In the rows, zero is written as 128.
One turn moves every row onto another: examples first, then more rows asked:
Nuve: [115 101 142  73  99 129 130 129 116 175 136 134 132 112 108 154 113 165
 108 132 102 130 123 117 138 148]
Soke: [124  97 156  85  92 136 158 144 116 168 118 143 163 133 147 141 133 151
 129 144  76 166 101 111 119 121]
Rut: [123 124 176  70 123 158 137 113 134 175  72 138 139 114 152 150 151 147
 119 125 103 130  91 134 137 169]
ledan: [151 103 134  84 140 165 134 153 128 143 127 124 132 131 127 159 120 124
 141 133 102  95 123 141 103 132]
Doku: [103 119 154 119 117 188 147 126 140 182 106 112 136 125 141 159 142 127
 129 128  86 128 100 163 126 157]
debe: [116 123 152 106 135 188 136 117 146 160  92 150 126 124 161 110 121 151
 115  93 110 124 113 137 121 142]
nenuv: [133  71 127 108 119 156 135 114 141 156 110 138 142 128 121 124 140 150
  89 121  81 107  88 111 131 113]
kofol: [140  83 143 124  93 159 131 116 159 161 125 105 156 126 117 133 136 131
 119 146  76 119  93 110 107 126]
Varog: [143 135 136  96 115 148 125 123 129 155 124 146 165 140  91 124 145 132
 126 133 102 135 135 122 138 109]
Nubed: [127  96 168  93 114 141 150 126 132 160 126 119 123 127  85 138 133 145
 108 113 115 123 129  92 131 154]
nabu: [136  81 151  91 113 150 177 139 113 164 108 142 148 134 130 138 148 162
 104 113  87 156 110 102 122 111]
nof: [136 139 145  97 103 166 124 139 123 143 115 135 144 139 110 139 134 144
 115 166  96 146 130 104 149 118]
Lolal: [156 129 124  96 114 168 125 131 118 154 118 120 151 130 111 154 145 155
 129 153  88 127 135 119 149 108]
zuba: [112 118 166  96 137 174 165  92 147 194  93 126 146 137 148 142 146 141
 152 130  92 136 136 123 105 136]
sefid: [154  90 148 113 107 173 163 157 125 152 120 125 157 125 152 142 140 152
 135 132  80 130 103 121 104 104]
nebeg: [147 104 167  97 128 168 143 148 144 130 124 113 113 129 113 135 125 131
 130 129 116 106 128  96 112 143]
lezu: [ 96 122 156 119 121 187 154 118 139 193 103 118 143 135 139 155 144 135
 127 126  79 130 101 158 134 150]
sisup: [129 118 164 125 113 187 136 137 158 168 121 105 113 118 126 144 130 124
 125 125 106 106 124 135 114 167]
soged: [117 126 176 114 114 172 149 112 163 198 115 154 145 106 149 142 142 158
 121 124 124 136 117 137 108 119]
dev: [103 107 164  91 133 172 162  92 142 191  93 115 129 129 142 138 145 147
 147 122  93 135 145 122 109 146]
Ruvo: [114  71 129  85 125 154 150 111 140 167 115 142 131 137 131 140 127 151
 105 162  78 133 117 100 112 104]
gubet: [117 121 173 102 117 167 143 112 158 199 116 152 142 101 147 151 141 148
 124 124 128 136 122 149  97 126]
bive: [150 124 160  91 131 162 129 137 155 177 116 141 127 109 137 163 128 122
 127 132 125 116 124 152  88 148]
lino: [134 130 177  85 125 169 143 114 139 177  69 133 149 119 150 152 153 147
 115 124 101 127  87 132 137 162]
tafi: [140 127 150  97 122 155 116 131 139 139 124 148 144 140 113 130 152 133
 134 152  99 121 123 113 155 101]
Nub: [118 109 135  72 119 131 118 137 125 166 148 148 144 124 126 151 109 134
 139 139  97 112 119 147 118 134]
gat: [151  98 148  93 108 140 151 152 118 165 117 150 179 134 141 139 140 133
 128 117  84 141  92 140 104 113]
Rad: [118 128 150  99 137 190 141 115 142 169  87 156 138 129 167 120 118 161
 114 107 106 127 111 137 127 134]
Dadu: [120 121 154  54 133 136 123 122 140 183 106 151 127 118 144 159 128 129
 130 145  99 125 116 142 124 167]
tagem: [111 108 152 107 126 168 137 120 147 169 112 132 109 119 119 113 129 148
 105  96 108 108 130 118 137 166]
bag: [148 121 138  98 126 166 139 131 120 157 114 138 142 147  89 156 155 135
 110 143 103 131 145 120 140 100]
Vob: [167  99 138 100 107 156 133 122 149 160 108 136 163 121 121 143 118 136
 102 143 105 140 100 115  80 120]
Tumel: [134  93 141  73 126 142 139 119 139 156  95 143 153 146 120 147 128 114
 106 161  78 146  85 115 105 134]
rir: [129  85 165 111 115 160 168 148 130 142 116 133 149 141 135 115 156 137
 129 117  78 132  93 101 128 116]
pip: [101 104 141  69 131 149 145 103 136 196 113 135 113 117 132 139 128 161
 122 127  96 124 149 119 131 160]

nenuv goes to Tumel
zuba goes to soged
Varog goes to tafi
Now find these:
nebeg goes to Nuve
bive goes to tagem
rir goes to Soke
gubet goes to debe

One turn moves every row onto another: examples first, then more rows asked:
Nobo: [140 111 121 116 130 122 101 141 125 149 154 116 166 141 127 104 127 135
 120 126 149 161 137]
Regu: [140 107 114 122 117 121 122 132  86 166 152 130 153 137 129 123 122 113
 135 132 148 133 155]
faf: [149 110 118 115 125 103  85 153 104 150 162 129 121 139 117 142 126 122
 121 126 136 144 141]
Kig: [169 117 115 148  97 121 151 157 122 141 152 136 131 144 157 136 137 110
 153 141 130 118 147]
Tar: [147 113 115 102 118  87 100 160 149 150 134 128 151 154 128 139 131 121
 106 115 141 158 126]
piben: [129  66 117 129 125 124 128 129 140 142 105 136  91 138 129 151 119 122
 133 128 158 135 129]
noput: [133  90 120 106 133 122 112 135 168 136 128 109 117 143 133 103 147 103
 115 128 128 136 107]
mubab: [170 124 115 121 109 110 155 156 128 140 113 114 137 145 153 136 154  93
 135 142 116 122 133]
Mimid: [138 110 112 109 111 104 136 138 131 168 125 128 183 154 142 121 125 111
 119 121 150 147 141]
goz: [164 119 115 162 134 118 128 158 129 138 110 115 121 117 138 145 127 148
 140 148 128 129 151]
dunu: [115  96 128 120 118 112 133 138 113 107 138 155 101 129 131 122 132 108
 110 119 151 113 128]
Zilot: [111  83 120 156 121 129 122 112 136 136 106 115 113 130 130 119 134 117
 123 117 156 134 144]
dipe: [151 132 121 134 129 121 129 162 130 101 152 125 149 113 135 128 122 113
 143 141 131 115 171]
Raba: [128 153 115 116 122 124 136 109 117 109 117 138 114 132 126 162 123 112
 132 127 129 141 142]
tulol: [117 122 126 124 118 125 127 134 148 128  91 152 147 145 135 146 115 138
 107 126 105 115 141]
kotuz: [174 127 112 115 129 113 136 172 143 116 132 132 137 120 133 161 133 116
 109 137 129 100 143]
Sutep: [117 143 119 113 123 125 102 128 147 116  98 134 125 129 126 159 118 110
 114 133 120 123 139]
Ser: [160 136 116 161 124 114 131 137 152 126 111 103 143 147 136 128 138 135
 129 149 134 142 170]
Rif: [150 139 118 113 122 145 139 112 136 112 142 128 112 123 119 148 104 127
 134 111 148 150 154]
tose: [150 116 125 123 115 145 162 121 137 123 133 145 133 141 129 133  99 154
 128 103 133 142 156]
Zir: [178 119 114 134 128 110 139 153 155 132 109 123 123 154 136 160 124 139
 139 162 135 142 153]
guva: [158 111 111 137 126 115 155 140 144 156 135 127 156 141 156 114 139 116
 145 152 110 112 142]
fatod: [100  98 115 125 127 123 148 125 139 109 145 144 134 150 118  95 120 107
 133 120 146 136 134]
Zuke: [125  84 118 128 115 120 132 107 163 129 106 124 113 169 127 135 133 109
 125 130 164 148 147]
Matiz: [131  84 121 134 122 134 107 137 161 137 167 131 111 140 137 103 131 118
 135 129 143 132 121]
Sovaz: [159 128  98 120 139 124 151 158 168 118 139 122 170 141 118 132 122 116
 133 139 123 123 149]
fem: [147 109 110 107 105  83 118 150 112 168 132 143 136 150 131 158 126  98
 120 120 136 130 143]
Nemib: [122  93 105 104 127 114 155 137 151 125 122 149 121 157 112 128 133 110
  99 117 145 122 108]
Rokin: [135 107 129 120 117 146 129 139 166 130 114 145 144 136 127 130  94 153
 109 109 124 124 153]
Gozok: [145  97 124 118 102 127 110 154 146 120 145 119  91 143 133 125 145  96
 124 119 151 142 111]

fatod goes to Sovaz
Kig goes to Matiz
Now find these:
Rokin goes to tulol
fem goes to faf
Zuke goes to Zir

One turn moves every row onto another: examples first, then more rows asked:
Midoz: [101 161 141 149 139 132 104 139 116 121 124 116 115 116  85 127 141 135
 130 132]
kurom: [126  94 120 128 131 116 132 114 123 117 113 115 136 104 172 119 124 118
 134 128]
Nopa: [123 128 102 116 126 125  98 131 126 119 141 120 110 133 157 151 136 107
 145 123]
Rore: [124 131 103 117 124 128  99 134 126 119 140 119 106 132 157 150 138 105
 145 122]
gomu: [126 130 106 127 140 127  99 123 123 135 144 108 103 137 163 140 129 113
 140 137]
kuzon: [147 149 138 137 149 145 170 131 158 129 100 136 122 132 138 139 132 130
 125 143]
galaz: [127 103 120 115 130 122 138 120 116 122 107 111 134 111 171 128 112 120
 139 134]
pov: [ 96 150 137 138 138 125 101 120 123 116 128 121 133 121  83 123 140 138
 123 138]
kes: [131 129 156 170 114 124 157 127 128 117 135 111 122 133  87 118 137 117
 140 128]
sulob: [ 99 163 138 138 138 141 112 136 119 129 122 118 114 115  86 121 142 125
 121 136]
nudo: [126 131 149 138 113 129 165 114 131 128 131 114 135 145  84 120 128 119
 134 144]
doru: [141 138 133 121 147 135 166 119 161 117 103 144 138 137 132 145 130 136
 127 141]
Gofu: [147 126 139 163 155 115 148 119 154 101 113 140 140 128 135 141 138 150
 133 126]
keta: [119 126 102 124 135 127  98 121 138 127 145 123 110 129 162 132 144  98
 128 129]
pigam: [149 137 143 171 149 125 153 136 155 104 107 140 123 118 136 143 147 135
 135 118]
tul: [128 139 150 141 108 137 169 128 130 126 127 115 123 140  85 122 131 110
 137 138]
Dul: [129 110 123 130 130 133 142 130 122 130 105 114 118  99 175 117 124 103
 132 130]
Vupe: [133 107 126 140 129 122 136 136 112 122 107 109 118 100 174 126 120 113
 143 123]
zufif: [128  97 124 133 125 116 131 130 119 109 108 119 129  99 170 129 127 112
 142 115]
rata: [124 108 120 111 122 130 143 131 123 123 102 117 127 104 171 127 120 106
 137 127]
Sak: [ 98 161 136 123 135 139 114 131 120 125 119 121 122 121  82 128 137 127
 124 139]
Balik: [124 121 150 146 112 119 157 110 134 115 135 119 142 142  83 120 133 122
 136 135]
Vavu: [149 151 141 158 149 139 162 145 151 120 101 135 112 125 139 145 137 132
 135 128]
Rirod: [121 126 104 128 134 128  97 120 137 125 145 122 108 127 161 133 146  99
 129 127]
Zezub: [141 129 133 135 150 120 155 112 154 104 108 141 147 138 132 148 128 152
 135 134]
bapi: [ 97 154 135 125 138 131 108 124 118 122 124 118 129 125  82 128 132 140
 126 142]
sikof: [125 127 105 131 140 123  96 122 122 131 147 109 106 137 163 139 130 116
 142 134]
dasuk: [128 121 153 160 111 116 154 119 129 110 137 117 134 139  84 123 135 123
 142 127]
Pizin: [130 137 154 161 111 134 164 132 131 125 130 115 117 133  87 116 141 107
 136 131]
geve: [ 99 152 138 144 135 127 100 132 119 111 126 122 125 115  82 127 145 135
 129 126]

Nopa goes to sikof
Vavu goes to kuzon
Now find these:
kes goes to Pizin
Dul goes to rata
geve goes to Midoz

One turn moves every row onto another: examples first, then more rows asked:
lekat: [105 115 118 150 117 141 142 125 155  95 110 137 127 129 154]
reko: [133 124 131  86 134 155 151 122 146 136 136 129 130 135 120]
bilem: [103 113 137 165 121 117 136 133 148 114 109 135 130 131 145]
vuguf: [ 99 120 125 134 107 122 143 125 146 106 102 142 141 113 149]
savi: [125 105 110 118 130 149 115 137 128 136 100 130 105 131 166]
Mup: [153 141 145 124 123 132 131 142 144 122 155  99 134 134 160]
Vekaz: [134 125 130 112 139 152 152 121 145 146 143 149 131 143 108]
Gogi: [136 126 135  99 130 138 142 117 151 152 148 145 134 143 119]
Zozat: [137  98 108 122 141 139 114 139 117 134 114 136  97 127 161]
dalus: [123  80 132 123 110 118 123 149 150 142 125 118 134 116 135]
zuv: [148 133 122 102 121 127 129 136 115 124 102 142 129 111 106]
Repud: [137 132 135 109 128 161 156 107 134 130 139 130 135 147 115]
Pur: [115 118 147 127 126 139 105 139 154 111 142 113 146 108 117]
datav: [140 138 149 140 126 125 134 148 135 120 142  91 133 136 158]
kosi: [133 109  91 125 128 151 121 150 141 139 108 144 117 125 164]
zetu: [138 110 124 131 109 138 126 171 104 135 109 126 146 115 137]
Nin: [147 132  94 153 118 133 113 138 109 113 143 146 125 124 120]
mal: [141 118 140 101 152 132 116 142 125 103 134 117 127 139 113]
pib: [157 130 103 162 121 146 138 121 114 136 139 134 133 136 119]
duba: [141 130 154 132 119 122 118 137 126 105 154 101 128 125 156]
rubuf: [134 104 100 132 131 143 112 130 128 141 134 155 112 123 170]
lefu: [156 132  95 144 130 129 135 128 101 127 148 142 132 116 125]
Zoni: [142 108 104 117 128 137 102 157 131 145 113 134 113 131 162]
loza: [133 142 154 120 114 123 116 129 143 115 151 111 122 141 163]
venu: [134 148 126 100 117 145 150 118 142 138 143 141 139 154 135]
pigim: [150 133 102 154 118 152 119 132 115 112 141 142 138 127 109]
Tuvap: [145 136 102 152 129 127 135 140 110 121 135 139 144 117 104]
rol: [102 103 140 146 110 131 134 122 148 115  99 142 140 125 133]
gedaf: [103 119 139 146 112 112 149 117 139 108 112 134 148 119 148]
tisu: [130 149 150 138 136 116 138 129 134 116 143 108 113 135 163]

Nin goes to Vekaz
bilem goes to kosi
Now find these:
zuv goes to mal
Gogi goes to datav
Zoni goes to Tuvap
pib goes to venu

